In the rows, zero is written as 128.
M: 4 groups of rows, each row roughly a mix of its group's hidden directions:
M (136 x 10):
[[109 114 120 125  50  93 152 164 124 127]
 [135  86 154 119 136 111 151 105  71  78]
 [189 119 142 189 123 149 108 150 149 110]
 [ 82 176 148 123 147  82  96 127 145  93]
 [160  95 114 111 168 165 111 154 163 174]
 [171  53 145 132 125 125 139 105 103  99]
 [153 177 122 147  89 161 122  96 123  76]
 [107 152 124 103 167 118 149 186 109 177]
 [119 169  71 171 137 120 112 115 134  79]
 [138 161 117 112 124 114  76 142 189  89]
 [159 136  85 151 159 158 151 190 136 142]
 [144 171 120 111  71 112  91 153 168 111]
 [ 89 146 159 147 154  74 173 115  99 130]
 [171 132 131 133 119  95  73 101 149 179]
 [158 151 141 138 100  92 177  80 116  94]
 [156 135 205 139 163 123 136 162 141 109]
 [134  53  92 153 122 115 128 140 108 166]
 [ 86 133 148  74 154 122 180 143 132 161]
 [138  87 134 167  73 125 115  89 134  86]
 [ 79 131 110 135  97  87  91  93 109  90]
 [132 135 151 165 186  68 153 138 136 138]
 [155 141  97  87 106 117 177 141  87  90]
 [ 99 107 122 105 182 147 136 178  81 135]
 [125 118 136 104 150 103 172 147  67 172]
 [113 144 134 128 133 119  70  91 159  69]
 [113 149 138 131  64  94  97 125 136  75]
 [128 143 179 118 141 166 137 125 192  95]
 [ 99 138  62 136 106 109 174 145 120  93]
 [106 132 158 134  66 114 123  74 153  99]
 [181  75 114 136 129 160 134 143 142 178]
 [203 135 110 130 148 114  88 122 156 156]
 [132 113 116 149 169 119 170 184 135 176]
 [139  72 113  83  83 124 138  85 118 112]
 [121 104 124 104 173 152 147 158 108 194]
 [116  55 140  94 132 121 141  87 146 157]
 [ 74 141  76 183 102 121 117 125 130 112]
 [113 133 109 131 118 113 183 164  88 183]
 [ 81 130 138 151  88 173 153 129 157  84]
 [132 159 171  98 112 143  94 137 184  92]
 [152 166 136 193 135 115  83 127  93 131]
 [161  96 134 157  55  98 125 127 131 104]
 [ 97 167 166  90 133 101 103  99 122  81]
 [113 115 149  69 143 154 108  89 101 171]
 [137 111  95 147 138 158 177 164 149 181]
 [ 94 136  92 145 134 100  99  92 125  64]
 [141 152 113 144 158 122 183 179 106 168]
 [114 163 153  99 181 128 125  72  98 131]
 [129  81 125  87  67 160 108 102 141 133]
 [120 169  97 172  95 121 165 111 165  95]
 [ 86  97 145 125  96 133 108 136 189 168]
 [ 75 161 101 186 151 121 113 140  99 136]
 [102  87 122 126 176 159 163 126 100 175]
 [100  93  82 168  93 114  96  89 135 124]
 [115 124  67  99 159 136 105 134 110 184]
 [162 122 147  73 143 148 170 119  77 142]
 [115  95 158  74  83 135 122 107 165  99]
 [174 152 120 169 187 149 122 116 151 154]
 [134 153  55 177 136 110 122 154 108 123]
 [120 171 122 179 104 100 154  87 121  90]
 [165 133 111 150 115 127 193 162 105  87]
 [ 55 116  82 137 130 109 107 103 143 152]
 [105 145 104 110 142 192 135 178 155 151]
 [ 70 107 119 120 176  76 147 149 124 137]
 [100  82 137 141 119 143 129 125  95 201]
 [ 71 161 115 102 180 142 152 129 130  94]
 [100  93  94 115 177  97 168 148 103 151]
 [107 133  98 162 176 137 127 172 175 157]
 [160 111 120 125 135 187 109 167 179 148]
 [ 96 169  85 133 133  88 154 132  74 120]
 [137  98 159  49 132 120 155 114 153 123]
 [126 112 112 104 173 158 128 165 184 164]
 [ 96 177 125 137 127  90 167 165  91 152]
 [ 75 122 145 114 162 111 145 162  77 159]
 [ 85 182 132  70 126 119 100 156 132 121]
 [111 141 113 136 127 140 216 151 110 106]
 [185 135 130 134 123 150 154 164  99 186]
 [172 118 156  95 128  75 115  88  97 148]
 [132 149  94 150  98 151 165 136 192  99]
 [ 83 124 157 179 134  98  93 141  94  98]
 [104 133 151 111  68 101 102  93 115  84]
 [149 130 138 158 107  67 174 120 103  90]
 [112 103 143 119 164 104 186 118  70 132]
 [149 154 123 113  81 158  86 139 160  79]
 [ 78 109 161 142  87 106  93 101  91 112]
 [ 88 165 142 115 156  65 146 132 158 105]
 [112  97 112 130 188 116 161 140 132 186]
 [ 63 149  95 138 141  94 159 145  92 139]
 [192 127 120 104 102 180 127 112 109 161]
 [ 95 115 127  97 168 110 156 154  63 132]
 [108 125 137 164 151 165 118 166  95 188]
 [147 158 179 131 174 104 158 171 107 120]
 [106 121 133  80 130  69 158 110  83 115]
 [ 57 140  90 119 100 107 160 136 152 110]
 [189 128 138 127 106 152 138 105 175  83]
 [137 105 141 101 143  92 181 154  76 153]
 [129  71 136 146 138 150 118 145 104 196]
 [ 96 109 118  67 100 107 185 137 139 124]
 [125 123 142 114 137 172 117  95 194  85]
 [132 177 117 141 146 149  95 100 175  80]
 [136  98 123 131 151 135 147 176 109 200]
 [100 143 111  65  81 151  99 113 140 104]
 [ 99 108 145 105 160 133 160 158  61 145]
 [110 136 111 138 129  79 154 134  52 116]
 [119 151  90 141 168 174 123 161 181 130]
 [ 76 121 140  54 129 119 127  91 132 127]
 [149 156 184 106 172 104 126 149 173 118]
 [ 65 128 107  96 100 155 110 125 179 118]
 [180 145 146 122 159 143 168 170 105 165]
 [166 135 134 132  92 132 120  88 182  79]
 [106  83 126 171  70 115 122 138 129  85]
 [114 114 113 161  74 143  98  87 148  82]
 [123 174 121 144 142  87 158 171  80 151]
 [ 98 129  54 155 102 103 133 116  95 115]
 [180 171 154 130 146 126 155 160  79 137]
 [139 197 105 146 177 136 139 138 164 131]
 [ 82 107 104 167  88 145 125  93  84 143]
 [164 142 122 152 107 117  70 101 177 153]
 [111 111 133  78 128 150 157  59 108 143]
 [164 120 154 120  96 123  77  82 169 110]
 [ 73 155 104 140 105  94 172 113 123  90]
 [115  98 154  71  88 137  77 119 111 142]
 [ 87 134 129 143 103  91 138 150 119  55]
 [101  95  89 126 148 147 118 133 196 159]
 [144  98 172  85 145 119 153 125  66 140]
 [153  83 149 125  68 153  95  90 119 122]
 [125 141  84 176 129  91 174 145  95 106]
 [194 127 155 152  97 177 138 144 133 148]
 [208 110 151 110 122 152 110 116 163 127]
 [149  90 173  94 175 114 135 123 164 159]
 [121 123 126 111 110 168 107  50 151 105]
 [163  96 179 114 153 153  97 131  86 156]
 [145 132 154 113 190 137  97 143 145 184]
 [128  90 125 155  88  90 167  94 118  85]
 [126 108  98 150 178 149 183 166 133 152]
 [166 105 173 102  93 133  99  85 155 107]
 [ 95 168  96 138 105 135  94  92 164  86]]

the one row of each list that fits no group (the others fit one group, some only roughly):
    K_774: [133 155 195 114 116 107 124  77 139  93]
    K_494: [136 144 100 164 183 166 132 178 115 147]
    K_834: [120 158 107 128 169 182  96 131 158 172]
    K_414: [137 103 147  53 136 144 103  81 126 124]
    K_861: [ 75 102 123  70 147 126 154 158 106 105]
    K_398: [ 71 100 126  65 139 109 142 147 101 119]
    K_527: [ 96 142 120 110  96  96 178 136 135  68]
    K_661: [ 70 158 138 136 114 119 115  71 111  89]
    K_892: [ 72 141  95 160 149  95 152 133 126  79]
    K_361: [156 177  81 171 130 136 161 155 102 127]
    K_249: [126 124 107  59 113 166 135 129 166  90]
    K_448: [176 109 162 129  92 155  93 107 171 149]
    K_282: [152 141 155 191 118  78 125 144  97 150]
    K_519: [140 126 161 106 149  95 165  93  65 134]

K_774
    K_299: [146 132 153  89 149  99 163 138  60 137]
    K_21: [124 170 100 151 198 142 140 160 152 126]
    K_562: [109 138 103 128  81  87 142  96  79  93]
    K_175: [154 154 127 138 199 152  88 144 149 152]
    K_470: [138  94 169  68 112  94 116 105 103 152]
    K_731: [101 128 145 104 173  75 167 162 143 105]
    K_635: [108 175 142 170 144  74 148 150  93 129]
    K_711: [144 122 147 102  77 129 173 118  80  90]
    K_570: [121 146 144  86 168 150 135 171 185 139]
    K_51: [ 92 110 182  66 139 123 123 107 155 116]
    K_821: [ 83 148 141  85 133 104 156 107 105  72]
    K_199: [149 118 158  80 107 127  89  75  98 107]
    K_524: [150  79  87 169 145 126 178 150 117 143]

K_731
    K_285: [114 125 118  95 151 158 200 143 123 168]
    K_919: [161 128 120 130 116 201 128 175 160 125]
    K_404: [ 71 112 106 143 137 169 103 162 149 169]
    K_898: [189 112 111 178 132 111 169 148 145 108]
    K_703: [ 77 113 132 137  84 121 140  85 111  78]
    K_280: [127  82 122 108  82 162 122  96 151  78]
    K_506: [147 136  85 157 191 143 160 129 110 164]
    K_355: [ 77 150 116 113 136 101 108  91  79 167]
    K_246: [ 93 149 166  71 127 106 138  94  88 137]
    K_671: [ 83 127 140 108 121  63 118 130  75 137]
    K_4: [115 130 110 122 195 115 190 151 110 126]

K_506
    K_374: [126 163 130  91 151 174 122 177 174 124]
    K_923: [166 124 171 143 123 112 148 105  73 173]
    K_743: [113 110 101 140 141 120 200 131  76 110]
    K_56: [133 132 125 144 162 181 163 183 121 164]
    K_510: [174 117 129 183 132 153  98  97 161 161]
    K_457: [ 83 191 130 121 145  77 127 139 101 116]
    K_615: [ 74 114  97  83 136 120 169 157 117  98]
    K_42: [169 104 160 101  95 187 126  94 141 125]
    K_379: [111 139 117 125 180  88 129 139  58 128]
    K_936: [165 120 118 144 109 177  93  91 181 130]
    K_702: [127  99  91 115  76 133  73  89 118 127]
    K_592: [ 99  63 128  99  83 125 115 104 151 103]
    K_575: [ 77 131  87 121 126 138 187 170 128 117]
    K_759: [ 83 169 164 113 146 105 182 155 122 118]

K_592
    K_740: [145 108 125 141 189 117 176 168 102 150]
    K_704: [169 158 203 127 157 109 129 134 109 126]
    K_266: [127  92 148 115  80 155  72  96 129 156]
    K_583: [190 138  79 150 146 138 129 114 175 141]
    K_489: [140 149 128 183  99 151  92  97 172 102]
    K_3: [173 104 162  95 112 191 136 100 127 127]
    K_363: [127 176 158 127 169  97  93 138 155  84]
    K_557: [ 57 149 113 154 116 110 141 128 165  90]
    K_666: [146 138 101 138 100 112  76  96  74  98]
    K_777: [ 72  96 159  77 135 129 116 106 165 121]
    K_763: [166 126 159 103 166 170 121 168 167 149]
    K_857: [148  95 114 137  57 172 132 107 143 151]
    K_869: [146 133 137 110 104 163  68  73 146 149]

K_583
    K_121: [122 143 122  78 101 115 135 106  59 157]
    K_258: [ 88 159 132 100 106  75 159 164 107 106]
    K_668: [ 79 161 127 122 116 117 154  92 119  65]
    K_935: [164 105 109 102 138 122 188 135  75 149]
    K_815: [159  80 154  62 143 158 128 144 114 129]
    K_967: [143 165 123 100 144 167 185 158 138 166]
    K_71: [ 95 126 121 150 110 142  59 133 175 154]
    K_82: [157 116  79 186 142 146 138 174 141 139]
    K_415: [ 78 128 101 152 102  82 115 121 142  75]
    K_948: [129 139  84 159 140 168  80 162 161 152]
    K_157: [144  98 134 102  97 151  72 105 178 113]
    K_319: [102 118 125 100 148  91 130 148  78 189]
    K_79: [174 145 133  90 172 127 136 154  93 173]
    K_568: [157 116 176  95 146 161 189 133 116 114]
    K_931: [131 178 178 100 177  91 130 138 119 137]

K_415
    K_286: [ 87 111  76 153 156  83 147 151 108 150]
    K_858: [105 188 129  75 136 119 104 135 153  88]
    K_838: [159 170 116 125  99 126 147 138  60 160]
    K_311: [130 100 149 185 117  89  96  84 150 111]
    K_957: [137 195  96 172 105 135 108 156 142 146]
    K_230: [130 137  78 173 143 184 119 142 156 157]
    K_611: [165 129 169  81 164 137  90 142 149 163]
    K_499: [106 117 173  70 122 158 102  92 123 159]
    K_696: [108 141 142  61 179 156 105 139 116 148]
    K_37: [181 137 109 113 164 181 154 145 139 162]
    K_472: [136 172  90 163 136  91  71 134 108 116]
    K_141: [128 128  81 169 137 132 174 177 160 108]

K_230
    K_850: [178 126 173  81 110 161 129 114  98 152]
    K_139: [ 86 102  93  79  81 132 138  97 126 106]
    K_656: [165 144 111 188  86 117 116 137 172 110]
    K_976: [ 95 103 128  90  76 121 151  84  92 114]
    K_625: [ 77 148 116 143 105 120 153 104 121  60]
    K_755: [ 91 111 109 117 163 125 198 162 106 128]
    K_926: [187 110 187  99 142 133 109 140 106 151]
    K_165: [133 107 158  64 165 130 125 118  85 160]
    K_610: [112  91 107  99 152 134 202 129 100 135]
    K_865: [129  73  92 146  67 100 136 114 116 110]
    K_63: [128  82 141  77 118 121 174 101  84 133]
    K_216: [127 163 115 105 178 133 172 185 133 143]

K_865
    K_768: [174 158 120 197 144 159 116 130 150 137]
    K_945: [183 124 151 137 152 126  80 128 109 182]
    K_442: [141 117 117 174 151 119 135 179 122 191]
    K_300: [163 147 130 171 174 141 138 133  66 122]
    K_302: [122 173  97 202 117 145 152 132 147 121]
    K_14: [ 91 133  85 110 156 115 184 172 116 131]
    K_482: [126  77  79 125 143 116 149 140  95 181]
    K_921: [162 140 204 103 120 134 113  98  98 135]
    K_328: [172 132 158 112 164 186  94 122 151 147]
    K_951: [ 66  98 120 156 140  98 177 156 134 134]

K_328
    K_476: [ 60 105 130 122 104  82  98 102 128 108]
    K_966: [129  61 134 110  94 155  86 128 127 164]
    K_140: [186 112 175 147 132 177  98 120 142 139]
    K_117: [146 163  79 165 117 116 148 164  95  89]
    K_161: [183 132 155  92 142 141  88  87 119 161]
    K_585: [151 127 132 133  75 161  70 100 163 129]
    K_553: [180 144 148 146 107 112 110  70 146  90]
    K_348: [147 169 120 150 158 194 133 164 136 152]
    K_88: [ 54 115  96  93 124 112 127 137 152  97]
    K_87: [125 137 157  74 148 140 143  84 114  72]
    K_896: [144 166 119 149 150  81 183 169 114 126]
    K_439: [135 128 109  90 137 113 187 128 123  64]

K_348
    K_505: [ 94  91 136  70  90 156 127  94 113 146]
    K_797: [ 53 121 105  96 122  88 101 134 120 139]
    K_412: [132 153  83 185  82 119 150 142 130  96]
    K_105: [ 76 153 110 159 143 137  86 142 181 142]
    K_849: [118 111 132  68  59 126 119  99 134 124]
    K_618: [103 147 114  89  92 147  87  70 145 116]
    K_167: [116 139 144  69 172 125 169 108  92 105]
    K_633: [172 158 103 116 186 121 128 160 107 165]
    K_218: [110 136 125 139 167  99 114 134  61 175]
    K_779: [177 123 150 138 105 181  97 158 163 108]
    K_46: [140 154 142 105 112 137 104  76 111  62]
    K_677: [107 119 100 147 105 171 173 100 142  76]
    K_83: [158 107 158 118 118 134 100  51 113 106]
    K_751: [ 93  49 118 119 139 113 161 113 109 113]
    K_420: [124 142 150 101 162  94 168  98  69 117]

K_412
    K_164: [116  56 135 101 102 162 132 100 155 145]
    K_320: [127 117 177  56 172 129 124 119 137 133]
    K_220: [ 63 109  84 141  87 116  96 121 111 123]
    K_11: [122  94 139  90 147 173 152 182 110 158]
    K_364: [127 107 179  98 130 103 112  90  73 103]
    K_446: [ 93  76 135 144 110 138 114 100 180  89]
    K_692: [112 180 132  77 184 115 138 157 128 121]
    K_800: [169 127 163  83 144 185 127 113 159 142]
    K_114: [ 98 154 166 137 120  77 104  96 158  89]
    K_528: [ 54 142 107 118 100  78 139 114 125 127]

K_220
    K_971: [115 135 140 113 170 176 139 161 119 190]
    K_31: [186 124 117 157 158 152 127 144 147 186]
    K_184: [ 69 146  75 123 149 104 112 153 143  94]
    K_893: [148 143 102 151 186 134 119 168 178 151]
    K_938: [ 78 132  84 130  73 102 115 105  98 140]
    K_68: [ 91 134  95 107 152  92 174 141  84 100]
    K_805: [156 129  62 163 116 161 164 143 115 151]
    K_501: [173 170 148 121  85 167 117 165 148 108]
    K_48: [111 108  95 160  97 151 100 150 173  79]
    K_6: [168  98 110 152  92 155 104 134 181  97]
    K_672: [107 126  87  84 108 155 101  79 168 125]
    K_377: [136 111 127 172  92  93 152 120 125  62]
    K_272: [ 97 138 116  99 145  63 141 125  76 150]
    K_738: [ 82 121 131 163 114 104 100 109 158  68]
    K_195: [131 172 118 172 141  94 157 144  69 127]

K_501
    K_440: [188 157 177 136 136 162  98 155 134 120]
    K_433: [153 118 116 122 125 147  76 141 202 116]
    K_367: [156 171 177 147 115  82 122 155 148  99]
    K_288: [186 131 126 160 147 148  81 137 157 166]
    K_325: [ 73  85 128 117 123  82  80 118 144 139]
    K_391: [ 89 127 131 110 121 179  85 140 186 136]
    K_833: [106 127 106  79 131  78 183 135 114 102]
    K_521: [203 161 138 171 126 146 111 151 119 130]
    K_45: [161 181 131 128 182 133 107 139 138 176]
    K_160: [ 90 108 159  81 138  98 128 114  75 100]
    K_327: [104 110 139 134  90 165 124  98 189  91]
    K_344: [140  85 151  51 131 112 144 133 100 127]
    K_401: [111 109 117 114 124 147 107 167 154 205]

K_367
    K_830: [133 174 182 133 159 102 149 129  79 144]
    K_621: [130  95 127  71 127 189 121 137 139 168]
    K_782: [ 99  70 120 107  76 124 168 122 105 113]
    K_520: [110 119 117 123  57 123 113  92  76 133]
    K_90: [135 102 171 138 104  97  88  82 166 107]
    K_239: [178 132  89 136 148 180 123 130 176 147]
    K_690: [120 158  72 166 147 124 127 158 139 182]
    K_307: [153 153 102 185 145 153 129 153 125 184]
    K_561: [147  80 138  99 161 156 156 146  81 160]
    K_474: [ 97 160 110 132 193 118 175 150 121 105]
    K_978: [107 129 134 150  52 115  90 138 153 100]

K_561
    K_13: [ 96  91 109  72 125 183 112 150 143 131]
    K_182: [103 143 113 106  90  62 148  87 137 110]
    K_106: [ 47 144 114 136 103 106 138 116 127  90]
    K_120: [156 167 109 122 180 162 112 159 174 122]
    K_531: [135 138 138 130 121  95 115 123 138  38]
    K_770: [185 140 137 120 153 100 175 112  78 126]
    K_52: [ 76 123 120  88 101  70 151 118 113 150]
    K_699: [148 122 161 143 100 159  85 100 163  77]
    K_559: [162 108 152  94 125 191 152  89 123 105]
    K_901: [117 127 116 140  77  75 157 114  74 117]
    K_812: [138 166 113 132  85  85 155 150 142  73]
    K_925: [117 171 134 109 146  75 180 153  96 125]
    K_53: [ 63 146 111 116 141 123 122 196 129 125]
    K_955: [168 136 162 169 154 143 126 128  74 167]

K_901
    K_395: [116 160 115 137 192 146 119 180 153 152]
    K_878: [147 130  94 187 172 161 135 139 168 133]
    K_539: [ 93 148  92 124 151  85 172 132  99  87]
    K_269: [ 90 172 124 117 189 136 122 169 134 156]
    K_545: [172 138 104 162 146 142 173 171 102 160]
    K_217: [123 182 151 151 165 100 153 170 157 107]
    K_676: [ 64 119 102 135 120 106 137  89  81 152]
    K_359: [110  69  79 110 103 143 113  84 132 145]
    K_974: [123 173 142 122 172 115 189 168 121 129]
    K_257: [184 131 161 153 150 139  84 137 155 169]

K_257
    K_888: [163 142 144 196 106 116  79 122 135 148]
    K_189: [121 156  81 174 122 109 125 192 137 140]
    K_993: [130 140 180  59 117 150 153 103 107 124]
    K_333: [170 120 127 157 140 112 120 181 121 190]
    K_224: [148 158 144 160 117 148 190 173 114 155]
    K_934: [103 146  98 125 100  89 123 111  55 131]
    K_762: [ 78 134 114  95 139 109 177 174 112 100]
    K_351: [118 135 137 147  72 145 111  99 186  93]
    K_102: [112 154 161  53 119 123  97 103 107 123]
    K_990: [143 124 123 121  68 151  74  97 164 143]
    K_832: [ 95 162 190  86 151 114 154 149 138 127]

K_189
